Each row is where one point has got to under a steady rotation. How many steps took it there?
The counts run from 0 to 517.
[ 0.54 -2.90 -1.57  0.28  2.57 -0.39 -0.76  1.93 -2.82 -1.03 -0.07 -0.01
  3.04  1.29  1.45  0.20  2.50 -0.03  1.01 -1.65 -0.33 -1.26  2.22  0.03
  3.20 -0.07 -0.51 -3.18 -3.58 -2.03 -0.10  2.26  1.90 -0.07 -1.83  4.24] -> 282
[ 1.40  0.74  2.47  2.28 -2.15 -1.56  2.81  0.33 -0.06 -3.81 -2.35 -1.94
 -1.19  0.47  0.05  0.68  1.14 -1.91  0.03 -1.06 -3.05 -0.40  1.29 -2.06
 -0.83  1.59 -0.16  4.06 -0.65  1.36  2.61 -0.90 -0.01 -2.58 -1.79  3.25] -> 221
[ 2.34 -1.00  0.52  3.94  0.35  0.44  0.25  1.54  3.31  0.86 -0.49  0.98
 -1.99 -0.96 -0.99 -1.62 -1.36  2.20  3.09  0.67 -0.57  1.97  5.12  1.24
  0.19  2.25 -0.84  2.30  0.98 -0.66  3.47  1.04 -1.32 -1.28 -1.57  0.48] -> 470
[-0.01  1.56  2.43  0.48 -1.97 -3.18 -1.21  1.65 -2.74  1.04 -1.86 -1.16
 -1.54 -0.04  0.29  3.50  0.73 -0.35  1.69  0.94 -3.06 -0.82 -0.53  1.68
 -0.05  2.98 -2.06  4.46 -2.42  1.43  0.92 -1.27  0.32 -2.08  1.65 -0.04] -> 301
[ 1.13 -0.65  1.80 -0.54 -1.41 -0.30 -0.68  0.91  1.29  0.80 -0.78  0.91
 -0.56 -1.83  0.94  2.25  0.38  1.85  3.21  0.06  2.25 -0.44 -1.55  4.97
  0.49 -2.09 -1.63  4.67  2.16  2.76  2.72  1.89  1.29 -1.04  3.00 -0.03] -> 176
[ 2.19 -0.67  0.90  0.99 -2.83  0.65 -0.94  2.20  0.43  2.91  2.95  2.30
 -1.52  0.14 -1.96  0.48 -0.72  1.43  0.64  1.41  0.35  1.63  3.38  1.91
  1.17 -3.63 -0.35 -0.15  1.05 -1.12  0.97 -1.31 -2.28  1.02  0.52  4.45] -> 240
[ 2.67  0.32 -0.85  1.91  0.42  4.10 -2.51  3.81  0.53  2.89 -0.83  0.56
 -1.35  1.15  0.72 -1.68  0.92  2.51  1.02 -3.23  0.40 -0.61  3.17 -0.13
  2.28 -1.12 -1.80 -0.54 -0.58 -0.37  1.45  0.73 -3.22 -1.34 -1.08  1.85] -> 320
[-0.83 -3.17 -1.64 -2.53 -1.26 -0.35  0.07  2.51  0.34  1.24 -0.35 -1.09
 -0.65  0.74  1.54  0.83  2.71 -3.58 -2.33 -0.49 -0.15  2.07 -0.51  1.44
  0.35 -2.37 -0.89  0.68  0.23 -2.19 -1.38  1.12  4.64 -3.18  1.10  4.61] -> 130
[-0.07 -0.09  1.47  1.15 -2.47  1.91  0.36  2.68 -2.61  0.42 -2.60  3.44
  0.92  2.83  1.21 -0.09  2.80 -2.00 -0.60 -2.43 -2.81  0.05  2.81 -0.84
  1.05  0.26 -0.42 -3.47 -2.21 -0.66  0.09  3.26  1.45 -0.27 -1.23  2.78] -> 0
[ 1.82 -1.28  2.02  1.55  0.65  0.19 -2.41  1.39 -2.22  0.25 -0.84 -1.21
  0.04  2.72  3.64  1.62  2.58  0.41 -1.15 -2.19 -0.94 -3.13 -0.35  1.71
  3.23 -3.11  0.25  0.09 -0.99 -0.50 -0.49 -0.11  2.33 -0.74 -0.81  4.77] -> 286
[-2.97 -0.25  1.13  0.27 -3.13 -1.82 -0.14  0.81  0.36 -3.70 -0.52 -2.37
 -2.03  1.51  2.88  3.71  1.57 -3.22  1.77  0.06 -0.59  2.10 -0.13  1.11
  0.12 -0.93 -0.69  2.32 -1.96  0.47  1.50  1.69  1.02 -2.11  1.32  3.50] -> 215
[ 1.15 -0.86  0.15 -0.25 -1.63 -0.89  1.57 -1.50  1.19 -1.75 -1.40 -0.49
 -0.91 -2.13  0.12  2.61  1.11  1.00  3.45  0.46 -0.73 -1.00  1.73 -2.22
 -3.23 -0.82 -2.78  5.47  2.73  0.46  1.84  0.80  2.52 -1.03 -1.15  1.41] -> 339
[ 0.93 -0.59  3.14  0.21 -1.66 -1.21 -0.17  0.86 -2.02  0.25 -3.04  2.50
  1.26  1.25 -0.28  2.11  3.70 -0.22 -1.72 -3.46  0.12 -1.93 -3.10  1.43
  0.38  0.11 -0.42  1.13  0.91  1.69  1.40  2.13  3.17 -2.20  1.99  3.06] -> 292
[ 1.02 -2.63  2.45 -1.58 -0.23 -3.34 -0.75 -1.28 -0.62  1.91 -0.15  0.88
 -1.18 -2.66  0.45  1.21 -3.56  3.11  0.30  1.95 -2.54 -2.18  3.88  0.96
  0.83  2.62 -0.92  2.49 -1.52 -1.00 -1.19 -0.87  1.14 -1.37 -0.71  2.35] -> 269
[ 2.15  0.01  3.59  1.49 -0.91 -0.39  0.57 -0.58 -1.04 -0.64  0.14  0.14
 -0.04  0.77 -1.69  1.44 -1.61  1.17 -0.47 -2.89 -2.78 -2.48  1.51 -0.10
  2.11  2.44 -2.60  0.25 -3.36  1.76  0.17 -2.27 -3.16 -1.36  0.71  4.53] -> 72
[ 0.11 -0.91 -2.98 -0.97 -1.45  0.70 -0.50  3.09 -0.03 -1.12 -0.88 -0.32
  0.88 -0.68  2.69 -1.72  4.20 -2.05  3.08  0.71  0.08  3.30  3.43  2.84
  1.85 -3.21  0.92  0.78  0.76 -2.07 -0.17  0.53 -0.13 -0.29 -0.60  2.56] -> 249
[ 0.78  1.21  1.83  1.21 -2.01 -0.56  0.54  2.25 -0.47 -1.46 -0.21  0.02
  0.29  1.16 -1.03  2.51  2.77 -0.72 -0.68  2.66 -0.69  0.20 -0.81  2.62
  1.02 -4.45  1.39  3.04  1.78  0.04  2.48  0.63  2.87  0.96 -0.07  4.61] -> 373
[ 0.16 -1.20  1.26 -0.34 -1.63 -0.69 -2.21 -0.15 -1.47  0.08 -0.48  2.97
 -1.87  0.03  3.19  1.00 -0.29  2.06  1.54  0.13 -2.37 -1.04  4.97 -1.99
 -0.19 -1.74  0.12 -1.27 -0.99 -2.89 -1.74  2.04  0.48  1.07 -2.92  4.48] -> 119
[ 2.21 -0.63  2.36 -2.35 -2.50 -0.75  1.71  0.80  1.28 -0.10 -0.88 -1.42
 -2.29 -2.21  1.48 -1.43 -1.92  0.46  2.13 -1.89 -3.55 -0.92  3.92  0.15
 -0.43  0.53 -2.47  4.04 -0.62  1.63 -0.89 -2.82 -1.41 -2.69  0.07 -0.02] -> 104
[ 2.05  1.43  3.01  1.76 -2.41 -0.82  3.43  2.11  2.19 -1.65 -1.07 -2.24
 -3.09  0.41 -0.25 -0.12 -0.38 -0.94 -2.07 -0.03 -2.94 -0.52 -0.19 -0.74
 -0.32 -0.47 -0.78  4.68 -0.94  1.26  3.49 -1.40  0.37 -1.81 -0.03  3.12] -> 223
[-1.85  1.09 -0.87  0.82 -0.74 -1.07 -1.06  2.18  1.57 -3.86 -0.28 -3.99
 -1.94  1.62  0.60  1.14  2.34 -3.41  1.96  0.71 -1.54  1.96  0.81  0.83
  0.51  0.37 -0.16  3.15 -1.83 -0.85  2.65  0.75  0.18 -3.28  0.49  3.13] -> 217
[ 1.17 -1.11 -1.17 -1.28  0.31 -0.96 -1.40  1.12  0.01 -0.47 -1.09  4.71
  2.14 -2.25  0.43 -0.90  3.41  2.87  2.37 -1.13  2.38 -0.88 -0.25 -0.24
 -0.01 -2.30  1.09 -0.48  1.41 -1.58  1.47  3.83  0.48  0.17 -0.21  4.20] -> 408
[ 1.91 -1.65  1.65 -2.26 -3.12 -0.64  2.04  0.37  0.23 -0.56 -1.78 -0.99
 -1.45 -2.10  1.08 -1.63 -1.18 -0.15  2.32 -2.52 -3.02 -0.19  4.17 -0.73
 -0.26  1.97 -1.56  3.50 -0.98  1.22 -0.41 -2.11 -1.98 -3.17 -0.41 -0.61] -> 103
[ 2.31 -0.52  1.09  1.20  2.10  0.60 -2.96  2.47 -0.84  0.28 -0.74  0.24
  2.11  1.94 -1.11  0.08  5.05  0.46 -0.97 -3.12  0.18 -2.08 -0.94  1.22
  2.77 -0.65  0.77  0.85  1.36 -1.06  1.53  1.73  2.92 -2.78 -0.19  4.39] -> 289
[ 0.42 -0.21  1.79 -1.30 -4.33  1.53  2.19  3.48 -0.23  1.65 -1.01 -0.36
 -0.91  0.18 -0.84  2.26  1.08 -1.65  0.50  0.58 -1.02  0.92 -0.03  2.42
 -1.92 -2.65 -2.61  3.06  0.94  2.67  2.41  0.74  3.29 -0.96  2.05 -1.10] -> 459
[ 1.56 -2.22  2.03 -2.62 -2.03 -0.87  3.55  1.04 -0.44  0.63 -0.04  1.93
  1.36 -3.20  0.13 -0.58 -2.58  1.26  1.42 -1.16 -1.35 -0.31  2.53  3.74
  2.11 -0.32 -2.76 -1.45 -3.70  1.69 -0.47 -1.18 -2.01  1.02  2.16  1.42] -> 395
[ 2.13 -1.41  0.28 -2.19  0.45  0.21  2.20  1.89  2.72 -0.89 -2.73  1.47
  1.11 -3.37 -1.13 -3.99  2.55  0.40  0.12 -0.33 -0.05 -0.08  1.32  1.42
  0.16 -0.06  1.00  4.81  3.13 -0.31  1.42  1.71  2.83 -2.79 -0.67  1.80] -> 258
[ 0.27 -1.28 -2.00 -0.35 -0.38  2.37  2.68 -0.57  0.34  0.69 -3.33  2.22
  0.80 -2.12  1.92 -0.38 -0.22  0.18  0.85 -1.11 -2.03  0.62  4.73 -0.59
  1.07  1.05 -3.59 -1.58 -2.17 -1.27 -2.83  1.42 -1.05  1.69 -2.09  3.87] -> 480
[ 1.27 -2.45 -1.67  0.59  0.06 -0.85 -1.80  0.75  0.32  1.62  0.24  2.46
 -0.48  0.30  0.19 -0.87  2.97  0.17 -0.77 -0.33  0.99  1.02  1.98 -2.38
 -0.18 -1.36 -0.05 -0.52  2.54 -4.34  0.39  1.76  1.98 -1.62 -1.96  6.39] -> 124
[-1.06 -3.27 -2.31 -2.74 -0.72 -0.12 -0.16  2.69  0.01  0.62 -0.14 -1.66
  0.18  0.07  0.53 -0.19  3.14 -3.78 -1.02 -0.61  0.13  2.12  0.29  1.24
  0.36 -0.72 -1.29  0.43  0.35 -2.32 -0.53  0.97  4.93 -3.53  0.44  2.98] -> 131
[ 1.66 -2.64  1.95 -0.50  1.63 -3.34 -1.41 -0.07  1.56  2.87  2.30 -0.25
 -1.78 -2.47 -0.82  0.83 -3.03  3.34 -0.18  2.91 -1.06 -1.25  2.84  1.84
  1.04  0.42 -1.27  1.80 -1.53 -2.10  0.65 -1.91  1.01 -0.75  0.16  3.48] -> 271
[ 1.01 -1.35 -1.10  0.36  1.78  2.51 -3.01 -0.96  0.75  2.27 -1.65  2.34
  1.23 -1.64 -0.53 -0.27  1.21  2.00  0.68 -1.95 -0.86 -0.69  4.21  1.19
  2.98  2.12 -2.25  0.13  1.16 -2.12 -2.77  0.77 -1.79 -0.13 -1.08  4.81] -> 38
[-0.38 -1.22  0.35 -3.02 -4.74 -0.65  1.74  2.99  0.71 -0.39 -1.95 -0.44
 -3.33 -1.44  2.45 -0.63 -0.22 -1.03  0.41 -1.25  1.71  2.65 -0.61  1.81
 -1.00 -0.84 -1.02  3.02 -0.53  1.80  1.65  0.84 -1.21 -3.01  1.76  0.78] -> 97
[-1.25  0.22  1.00 -0.80 -1.90  1.23 -1.14  0.29 -0.43 -0.62  1.56 -0.67
  1.17  1.61 -0.10  3.68  1.29 -2.79 -0.13  0.76 -3.67  0.56  2.62  2.61
  2.51 -2.54 -1.83 -0.99 -1.98 -1.40 -1.87 -0.48  0.55  0.95  1.29  5.53] -> 365
[ 3.40  0.07  1.87 -1.92 -0.41 -0.37  0.81  1.84  4.05  0.60  1.49 -1.55
 -2.60 -2.30 -0.43 -1.89 -2.08  0.95  1.77 -0.55 -3.15 -0.82  3.77  0.37
 -0.19 -1.81 -2.38  2.83 -0.43 -0.31  1.05 -2.58 -1.26 -2.83  0.97  0.36] -> 106
[ 0.73 -3.96  0.56  0.11  0.92 -2.89  1.28  0.37 -1.05  0.65  1.67  1.19
  0.62 -0.48  2.24  1.89 -1.44  1.31  0.32  0.03  0.47 -0.33  0.22  1.88
  1.68 -2.93 -2.50 -3.57 -4.01 -1.13  0.91 -0.05  2.65  1.14  0.78  4.67] -> 278
[-0.15 -0.53 -0.76 -3.34 -0.15  2.97 -3.09  1.80 -0.48  1.25  1.57 -1.51
 -1.52  0.27  0.64  2.98 -1.31  1.20 -0.44 -1.49 -0.92 -2.76  1.61 -0.50
  1.61 -2.98 -3.08 -1.39 -3.61 -0.28 -1.98  1.63  0.60 -0.34  0.39  3.84] -> 200
[ 1.70  1.42  0.43 -0.36  2.50  1.27 -0.59  2.95  0.48 -0.24  0.23 -2.03
  0.41  0.03 -2.55 -0.43 -0.76  0.27 -2.14  0.40 -3.63 -2.32  1.27  1.31
  3.89  1.52 -0.49  0.38 -5.12 -0.29 -0.29 -0.12 -1.32 -0.67 -0.03  4.49] -> 516
[ 2.36  1.44  0.60  0.65  0.87  1.08  0.14  2.84  1.14  0.13  2.74  0.79
  2.10  0.31 -5.06  1.01  1.38  0.83  0.33 -1.39 -1.99 -0.59  0.38  0.31
  1.69 -1.09 -2.99 -1.49 -2.62 -0.03  1.85 -1.08 -2.81  0.07  2.27  4.72] -> 76
